In the rows, zero is written as 128.
These are runs of 7 systems, one row a step. Runs of the same system follow the same rule from any start.
seq 1, G:
[[106 162  45  88 138 127 153 104 112 149 160 122 124 128 132 144 130  83
  156 189 145 130]
 [166 105 124 133 133 178 174 110 158 122 149 187 154 144 177 103 144 143
   90 102 106 101]
 [109 116 196 139 146 123  88 164 130 145  88 108 131  92 141 121 165 158
  105 114 196 129]
 [ 80 167  96 122 152  99 103 123  67 169 126 147 126 163  92 145 130 133
  174 148 106 146]
 [122  99  99 118 126 152 182 128 200 153 150 137 120 133 121  99 121  87
  109 126  60 139]
 [142 112 115 123 124 141 124 118 131 130 115 107 118  81 190 111 155 106
   90 140 217  91]
 [122 155 132 172 157 118 113 102  82 130 126 189 162 148 120 151 160 201
  144 124 141 119]
 [ 88 124 174  93 158 121 130 171 183 154 117 120 123 131 101 123 150 127
  145 118  57 165]
 [107 125  77  90 131 163 127 134 108 169 135 102 111 127 146 105 100  49
  138 160 172 112]
 [152 123  91 190 106 133 168  90 111 138 145 178 156 149 149 118 145 157
   70 114 142 127]
 [115 109 182 136 159  86  98 137 167 128  83 127 104  82 144 126 183 167
  120  99 116 119]]
seq 2, A:
[[163 131 132 154 110 139  99 112  60 101 125 149 122 166 129 121  47 115
  154  87 113 135]
 [140 100 162 170  77 106 140 154 178 105 121  71 122 119  93 132 100 116
   74 114 117 157]
 [158 151 117 109 100  81  95 100 101  72 117  92  89  94 146 160 126 114
  167 141 163 116]
 [158 139 135 161 137 147 144 121 138  70 164 146 168 140  85 163  62 156
  157 135  95 139]
 [143 142 192  67  97 133 124 189 133  92 120  78 135 144 156 149 125 120
  100 116 126 151]
 [150 125 133 146 108 134  72 123  66 109 107 130 114 129 112 115  51 119
  162 106 169 115]
 [137 128 131 182  85  84 152 134 136 105 135  91 133 138  87 148  91 130
   80 121  96 188]
 [162 127 132  79 107  88 103 122 149  65 109  93  85  86 156 149 114 113
  146 126 118 101]
 [154 142 122 142 125 153 127 125 117  83 165 132 172 120  72 155  65 158
  164 164 159 133]
 [153 152 177  88  96 114 133 169  97  92 130 108 144 173 158 147 119 143
   89  99  90 172]
 [147  90 156 126 110 131  65 146 118 111  97 108  98 110 104  99  55 116
  149 102 142  96]]
seq 3, Z (11 x 22):
[[140 164 129 122 111 165 186 140 130 119 142 124 159 167 186 158 132  73
   93 115 137 170]
 [146 106 189 177 132 148 100 140 130 119  76 138 123 120 175 123 117 118
  107  59 156 109]
 [ 94 170 136 184 125  81  99 137 113 120  87 114 135 124  81 193 106 132
  143 127 154 150]
 [128 177 105  83 132  96 154 122 148 104 106 154 114 130 166 171 106  89
  146 107  66 165]
 [140 113 122 121 151 168 146 151 182 108 111 142 154  78 161 132  56 102
   90 122 161 116]
 [128 158 149 127 123 103 109 154  75 118 103 141 165 126 152 154 126 187
   72 123 186 144]
 [120 135 151 111 146  86  94 143 127 127  88 175 118 124 102 128  91 172
  149  85  58 153]
 [104 123  78  80 125 100 133 154 164 137 123 101 118  85  93 129  56  99
  109 169 121 144]
 [169 133  70  83 111 120 150 102  95 110 147 169 142 114 178 109 112 159
   78 142 148 119]
 [148  85 175 139 156 126 118 142 151 114 137 152 153  96 104  97 128 220
   99 120 112 127]
 [102 128 134  62 124  89  74 159  95 137 129  87 110 122  78 119 131 161
  154 170 123 124]]
seq 4, G, 11 rows:
[[109 146  95 127 125 139 157 147 154 151 127 150 175  88 108 138 108 147
   83 165 203 152]
 [131 143 114  69 155  91 120 124  84 140 109 185 123 130 187 109 140 172
  103 104  88 143]
 [ 95  83 128 129 173 151 109 161 173 162 121 145 147  92  75  97  76 154
  116 146 125 101]
 [114 156  75  56  93  96 146 134 109 164 138 131 129 115 129 111 163 139
   97 170 162 163]
 [148  81 106 118 176 146 121  98 112 143 148 184 121 122 148  65 119 166
  128 118  90  93]
 [103 101 146 122 128 127 128 161 170 154 139  98 150  95  85 110 170 174
   86 173 171 121]
 [120 145 102  62 127 114 102 105  65 164 138 155 100 146 143  91 180 142
  175 138 123 128]
 [124  70 133 166 166 175 152 125 157 159 178 127 146 137  93  77 132 140
  121 147  97 120]
 [117 124 130  98  84 111 123 136 126 158 126  84 104 130 150 109 223 122
   96 150 175 110]
 [131 118 119 173 166 148 107  73  86 152 146 171 115 143 119  98 164 142
  197 120 130 105]
 [ 99 115 160 153 148 137 166 149 182 146 159  81 143 138 112 138 200 124
  108 153 105 147]]
seq 5, F (11 x 22):
[[110 108 132  88 166 104 142 156 142 145 164 104 146  92  99 102 136 180
   98 173 107 178]
 [121 117  84  52 109 119  89 135  86 152 120 144 106 154 137  96 119 135
  126 144 109  63]
 [146 100 105 141  99 149 155 108 138 159 172 164 141 123  67  63 126 165
  128 141 130 165]
 [128 104 132  82 138  81 110 123  89 138 150  74  93 117 160  91 193 152
  107 155 115 133]
 [142 109  98 132 111 157 103  89 114 136 151 168 121 149  88 102 146 153
  184 150 133  51]
 [134 135 148 102 109 138 164 128 142 146 181 104 135 135 106 101 203 137
  147 155 133 197]
 [141  98 146 109 148 155  95 116  74 137 143 104  98 164 182  92 168 106
  152 119 118  75]
 [123 120 141 201  89 164 133 113 138 156 148 131 141 155  64 119 173 133
  156 135 170 121]
 [127 152 156 119 140 104 137 108 114 132 132  96  93 133 179 132 218  94
  162 111 115 173]
 [125 107 130 185 176 186 121 104 131 127 143 125 133 146 139 141 136  92
  175 134 140  53]
 [107 173 158 145  96 147 158 149 153 149 120 121 153 147 127 164 196 106
  123 125 179 169]]
seq 6, H, 11 rows:
[[170  86 145 146  85 185 163 125 185 122 145 153 139 143 132  90 131 122
   97  97 114 104]
 [133 132 187 160 126 115  92 128  90 123 115  82 116 105 144 130 183 137
  141 121 209 147]
 [111 152 106 162 145 114 112  98  86 125 134 143 118 189 112 166 132 119
  182 128  68  96]
 [129 116 137 118 103 159 174 145 226 127 138 107 122 120 108 129 131  71
  135 127 102 150]
 [152 143 132 120 130 150 122 120  83 112 117 109 124 115 213 136 138  91
  114 120 208 120]
 [126 140 151 208 137 133 125 122 108 118 117 173 164 182 112 165 121 165
  119  92 100 115]
 [100 141 172 110 131 100 116 156 187 131  94  98  97  97 101 143 137  94
  169 109 101 177]
 [121 148  62 111 156 145 134 115 102 124 134 121 127 122 168 153  69  59
  136 157 159 107]
 [148 135 129 159  99 135 178 140 158 116 127 168 174 151 143 147 120 158
   46 104 113 143]
 [130 128 191 116 157  98  79 143 135 112  77 133 108  69 141 126 129 156
  154  88 149 151]
 [ 83 157  81 133 168 119 113 135  88 139 137 123 147 147  86 168  65 118
  158 174 121 122]]
seq 7, H:
[[126 164 126 145 102 157 135 129 156 116 120 186 175 157  87 179 141 161
  158 135 149  85]
 [126 150 175  94 157 135 145 144 123 140 139 120 123 125 150 112 142 101
  165 100 102 230]
 [106  98 117 140 157 149  98 153 111 140 107  96 120 148 157 132  73  78
   96 127 124  56]
 [123 160 100 170  51 110 153 118 157 147 100 170 141 132  92 147 141 135
   98 112 167 152]
 [143 124 143 138 204  90 129  94 126 104 129 125 103  69 180 126 138 132
  152 112 106 176]
 [101 134 120 111 160 147 117 166 152 113 129 119 166 143 109 183  98 139
  121 174 122  51]
 [136 171 126  65  74 143 151 146 130 150 117 185 143 142 127 111 129 126
  133 103 139 198]
 [129  77 146 161 198 132 105 131  91 142 129 105 116 104 161  83  76 119
   99 108 124 144]
 [ 93 134  97 150  83  78 108 144 142 139  95 117 132 136  76 168 138 159
   86 156 139  75]
 [153 151  93  92 129 109 153  79 148 121 141 184 109  83 129 107 138 134
  183 126 115 184]
 [130  90 142 114 202 159 138 154 126 109 176  80 158 116 155 123 105 143
   93 172 120 105]]
seq 8, F:
[[ 82 118 150 137 180 130 113 130 175 176 106 132 108  92 119 114 197 119
  170 129 136 120]
 [ 82 166  84 119 174 156 137 118  94 179 141 142 138 150 143 143 146  81
  170 161 151 137]
 [109 122 121 148 149 173 176 133 157 178 133 166 155 162 166 113 173 109
   82 113 115 120]
 [ 85 113 155 140 175 134  99 145 134 190  84 136 117  91 148  99 167 123
  125 110 180 129]
 [ 72 164  85 162 175 113 124 109  88 180 115 166 136 150 116 151 145 123
  153 139 125 136]
 [ 91 124  95 121 163 141 178 129 198 175 125 156 130 124 146 125 166  96
  105 134  86 122]
 [ 96 122 109 102 180 160 122 140 128 180 109 146 137  86 168  98 134 109
  117 145 199 118]
 [ 89 153 106 148 162 125 130 130  83 183 119 188 166 161 127 130 147 172
  102 127 131 137]
 [ 79 108 125 112 166 112 131 144 178 189  99 153 110 118 119 100 159 127
  121 116  69 129]
 [ 85 123  62 108 168 137 126 119 117 190 130 133 117  96 125  99 112  89
  141 170 168 124]
 [115 138  73 128 139 131 169 111 111 173 147 183 160 146 153 115 171 160
   74 144 133 130]]
seq 9, X:
[[153 124  82 137 108  72 121  78  77 123 140 135  83 136 124 102 102 126
  137 115  76 156]
 [145  81 120 151 133 129 147 124 203  90 160  83 127  83  90 132 104 127
  117 168 118  93]
 [170 155 144  49  80 131 110 129  98  86 143 121 126 128 144 131 159 154
  160 143 169 119]
 [152 104 165 146 164 177 123 124  91 118 169 150 145 173 119  97  91 143
  163 105  77 139]
 [105 106 165 129  79 122 114 183 144 145 122  45 114 152  92 120 125  93
   92 131 125 137]
 [157 141  77 140  66 104 113  73  87 118 121 133  78 135 129 116 114  84
  166 116 146 125]
 [164 105 138 194 146 133 173  95 172  77 181 100 140 110 122 144 140 137
  128 145 108 139]
 [144 139 187  70 112 131  93 159 141  82 106  92 114 127 159 158 159 124
  156 121 136  89]
 [138 154 144 146 134 187 123 124  86 130 144 165 154 177 111 131  81 103
  194 107 134 153]
 [118 121 159 161 112 110 155 160 132 130 130  67 127 160 143 138 123  90
   63 109  94 182]
 [141 128 105 158  87  98  93 105 135 107  73 127  84 105 137 144  96  86
  140 100 155  82]]
seq 10, A:
[[141 150  65 103 115 167 137 105 113 119 153 188 156 157 103 142  78 130
  166 157 129  84]
 [150 118 179 108 115 153 164 160 146 135 144 139 160 129 147  93 148 158
   74 101 125 196]
 [118  96 148 130 147 102  56 130  70 138 100  89  88 123 151 106 140 136
  128 122 150  72]
 [108 139  80 170  87 108 143 107 137 153 141 148 126 155  40 134 112 126
  152 144  98 146]
 [159 122 126  71 136 123 171 117 167 104 156 101 106  95 189 112 155  93
  119 132  98 167]
 [146 104 128 145 147 175 101 118 112 105 145 136 154 125 132 132 122 159
  136 158 186  37]
 [118 166 165 142  90 119 134 144 103 149 129 153 154 184  93 139 174 166
  133 104 113 186]
 [125  92 155 109 169 128  99 134 129 137 113  93  75 117 162  91 109  70
  155  97  79 133]
 [118 120  71 175  89 147 145 115 144 139 143 101 139 129  88 144 105  91
  108 175 185  90]
 [171 164 134 125 102 103 164  90 133  95 128 172 128 122 175 144 186 153
  128  97 122 172]
 [119  92 190 143 212 154  92 148 151 107 128 110 135 105 125 132 119 151
  164 130 112  87]]
seq 11, Z, 11 rows:
[[109 100 157 174 107 116  92 130  87 175 125 108 117 156  98  91 195 164
  111 122 152 116]
 [106 127 102 154 130  94 113  84 124 156 133 123  80 139  88 120 172 107
  196 134  84 125]
 [123 120  81 129 142 158 180 100 183 134 171 105 119 124 137 135 156  65
  149 171 117 109]
 [146 125 147 135 133 190 150 117 128 132 148 132 151 141 186 123 199 118
  120 131 190  95]
 [104 129 198 190 157 158  98 141 101 155 115 138 144 166 116 132 175 144
  159  94 143 128]
 [ 70 151 130 147 123 110 112 141 127 171  99  98  98 166 103 152 146  62
  165 118  97 142]
 [122 145  65 152 118 141 166  92 156 145 116 145 106 124 168 141 120  39
  133 117 137 124]
 [137 134 139 190 162 143 165 112 161 115 120 139 156 100 184 159 165 126
   86 119 179 122]
 [ 97 163 188 133 169 121  93 153 127 124  79 148 146 127 148 178 171 157
  150 105 145 110]
 [ 74 173 125 104 156 138 117 161 133 167  90 159 140 146 103 154  85  91
  172 115 107 161]
 [105 138  79 115 130 126 162 143 135 167 103 137 127 125 174 122  86  65
   64 114 126 159]]
seq 12, X:
[[136 176 164 133 168 128 141 132 109 110 124 162 162 104 151 154 114 147
  146 104 156 216]
 [ 98 132 141 133 184 108 106 172 107 120  96 119 146 143 157 169  66 127
   81 115  87 112]
 [110 159  99 125  79 111 126 152 160 144  77 172 143 112  82 150  64 128
  106 115 155 145]
 [145 138  98 127 161  71 139 105  97 111 133 139 128  73 152 124  92 158
   99 134 137 199]
 [127 106 114 115 160 106 110 147 149  93 120 135 151 105 114 155  79 186
   88 154 101  59]
 [133 153 132  54  95 125 113 156 134 133 122 169 151 106  77 113  99 181
  146 138 151 164]
 [138 101 107  98 170 120 121 134  62 139 166 120 131 128 136  78  70 152
  103 143  99 163]
 [128  82 104 128  77 115 114 154 150 136 128 110 129 136  72 104  96 157
   66 153 112  72]
 [160 121 107  91  77  93 110  95 115 127 146 138  95  89  88  77 144 164
  165 144 148 160]
 [149  84 116 119 177 136 131 107 106 103 200  90 127 128 120 102 124 153
  146 180  88 102]
 [141 106 151  68  61 164 120 163 159 127 147 111 131 163  96 105 151 135
  126 142 118  79]]
seq 13, B:
[[117 109 140 149 143 148 105 120  79 167 137 149 138 182 140  99 196 170
  120 124 125  73]
 [ 92 115 152 147 112 143 126 138 160 185 133 115 110 154  68  99 182 105
  169 127 109 147]
 [118 119  86 140 146 133 154  90 115 158 159  88  94 124 167 105 177  58
  142 154 145 141]
 [145 109 117 188 131 162 164  90 169 123 150 150 145 135 149 135 192 138
  114 135 144  68]
 [116 148 198 138 153 141 123 132 149 138 121 128 133 120 139 141 225 142
  173 112 154 153]
 [ 88 147 125 153 194 158 112 117  85 167 124 134 125 163 155 144 143  79
  180 125 127 116]
 [ 98 141 111 177 109 160 175 135 188 164 112 144 142 159 127 152 140  66
  103 110 120 126]
 [130 138 135 159 141 105 139  99 160 136  89 134 100  71 183 129 177  95
  124  94 171 156]
 [101 148 114 194 202 108 119 100 126 119 114 150 144 107 136 182 144 153
  146 143 141  95]
 [ 84 180 136  91 154 132 148 159 182 143 101 166 153 140 129 182 151 118
  149 126  96 138]
 [104 137 113 106 183 158 132 141 136 169  92 166 131  91 176 111  88  79
  127 107 159 153]]
seq 14, B, 11 rows:
[[100 121 175  99 123 125  97 169 110 170 109  83 120 114 135 101 183 134
  108 135 193 149]
 [116 128  75 161 131 118 112  81  64 172 138 169 112 169 110 101 141 133
  155 128 110 109]
 [113  97 133 145 128 134 174 137 215 143 157  96 125 121  91 117 158 111
  111 148  79 141]
 [140 130 112  87 130 132 120 104 118 129 129 107 101  89 188 113 192 104
  143 152 198 102]
 [131 130 132 188 159 170 141 103 106 139 159 185 177 162 111 130 152 180
  143 131 137 111]
 [ 90 131 190 106 139 129 126 173 156 160 112  92 115 155 134 129 189 101
  132 106  88 156]
 [112 125  76 152 135 147 113  93 107 167 115 132  95 117 139 109 116  56
  168 132 175 101]
 [132 136 109 200 119 125 194 103 166 126 153 141 161 138 125 155 163 139
   80 135 124 154]
 [126 127 174 101 163 109 106 127 164 114  92 126  95  90 180 136 197 134
  154 103 119 103]
 [ 91 155 111 158 179 165 112 126 104 152 132 151 162 129  97 158 106 121
  183 157 181 114]
 [107 161 125 113 122 133 177 150 142 158 118 155 149 177 163 147 149 102
   84 102  79 172]]

Which system made each of these runs?
seq 15 (2 x 22):
[[131 150 113 125  58 119 157 123 190 117 129 100 123 125 110 164 190 101
  125 155 163 110]
 [159 143 155 130 178 169 128  94  97 105 148 152 127 114 186 123 147 114
  196 108 160 153]]
 | Z
seq 16 (2 x 22):
[[153  93 148 133 138 105 120 104 105 119 183 102 112 117  85  80 156 180
  160 149  96 165]
 [142 101 121  89 103 139 124 131 114 112 178  74 109 179 117 116 152 115
  140 163  75  77]]
 | A
seq 17, 2 rows:
[[152 144 156  68 140 192 161 149 157 113 143 179 176 133 176 128 142 148
  125 120 139 129]
 [111 119 186 120 152 155  90 178  71 159 105 128 148 145 148  98 106 145
  101  96 164 152]]
 | G
seq 18 (2 x 22):
[[122 166 113 127 166 119 144 118  91 112 168  94 141 110 121 158  96 103
  169 167 149 202]
 [145 118 119  91 115 125 140 154 135  98 128 127 135 172 167 144  90 122
   69 115  53  85]]
 | H
seq 19:
[[131 103 114 164 137 103 168  90 179 147 142 118  97  83 136  95 173 110
  117 122 109 178]
 [124 121 120 118 178 130 115 116 137 105 130 107 130  99 178 157 172 139
  126 167 164  46]]
 | H
seq 20, 2 rows:
[[114 135 129 159 108 126 133 129 200 125  91 158 144 106 117 167 173 153
  108 129 163  71]
 [117 177 146  89 182 126 125 120 111 136 119 162 129 100 159 138 157 128
  194 118 145 192]]
 | G
seq 21:
[[122 113 111 175 110 128 128 116 161 150  81 116  93  96 153 117 109  52
  107  96 170 120]
 [123 169  89 189 159  87 143  85 114 108 118 147 142 102 153 189 139 139
  121 141 161 131]]
 | G
seq 22 (2 x 22):
[[185  87 155  94  80 156 114 122 156  82 148 120 110 124 127  95 127 142
  144 120 120  75]
 [153 133 159 152  95 150 108 120  66 109 169  88 139 152  96 123 138 143
  162 148 191 150]]
 | H
seq 23 (2 x 22):
[[120 118 124 102  78 108 108 146 189 152  73 174 113  91  84 104 113 150
  115 105 133 117]
 [123 133  88 132 180 102 129  98  85 142 155 117 125  71 131 111 110 135
  143 169 176 185]]
 | H
seq 24 (2 x 22):
[[147 108  68 108 190 134 131  94 105 108 166 153 131 108 146 115  69 142
  142 163  96  95]
 [138 106 154  96  92 152 146 176 176 122 148 125 171 129  96 116 136 182
   73 151 139 115]]
 | X
seq 25:
[[146 187 133 139 122 144 141 134  92  77 133 131 169 157 152 200  88 113
  136 128 157 144]
 [145 124 188 147 121 139 139 166 171  89 100 134 146 148 148 157  92 124
   92  74  81 135]]
 | F
seq 26:
[[171 136 127 116 130 174 160 117 151 101 126 170 139 102 181 118  72  87
  131  92 147 161]
 [129 131 159 158 154 109 111 161  93  99 104 112 163 120 163 164  86 161
   56 117 162 127]]
 | G
seq 27:
[[101 153 166 103 163 127 112 173 119 152  83 163 141 135 140 132  79 121
  129  79  97 185]
 [ 91 133  86 158 139 108 125 150 108 157  98 116 138 117 121 142  47  97
   72 135 153 146]]
 | X
seq 28:
[[134 129 100 106 118 121 124 107 181 123  95 127  84  61 152 126 128  71
  159 127 169 110]
 [137 151 105 182 175 139 160  98 114 105 166 149 181 110 130 169 123 161
  125 163 170 139]]
 | A
seq 29 (2 x 22):
[[118 121 132 184 141 139  99 103 139 156  94 173 127  88 110 116 155 148
  158 116 201  96]
 [ 91 179 125 124 179  98 149 122 115 143 141 134 142 136 126 170 176 138
  162 149 102 188]]
 | F
seq 30 (2 x 22):
[[112  84  95  76 156 130 106 138 135 180 113 160 109  93 141  59 113 139
  101 132 123 101]
 [102 122  74 123 134 110 123 121  91 180 148 155 142 116  80  90 132 179
  111 173 154 141]]
 | F
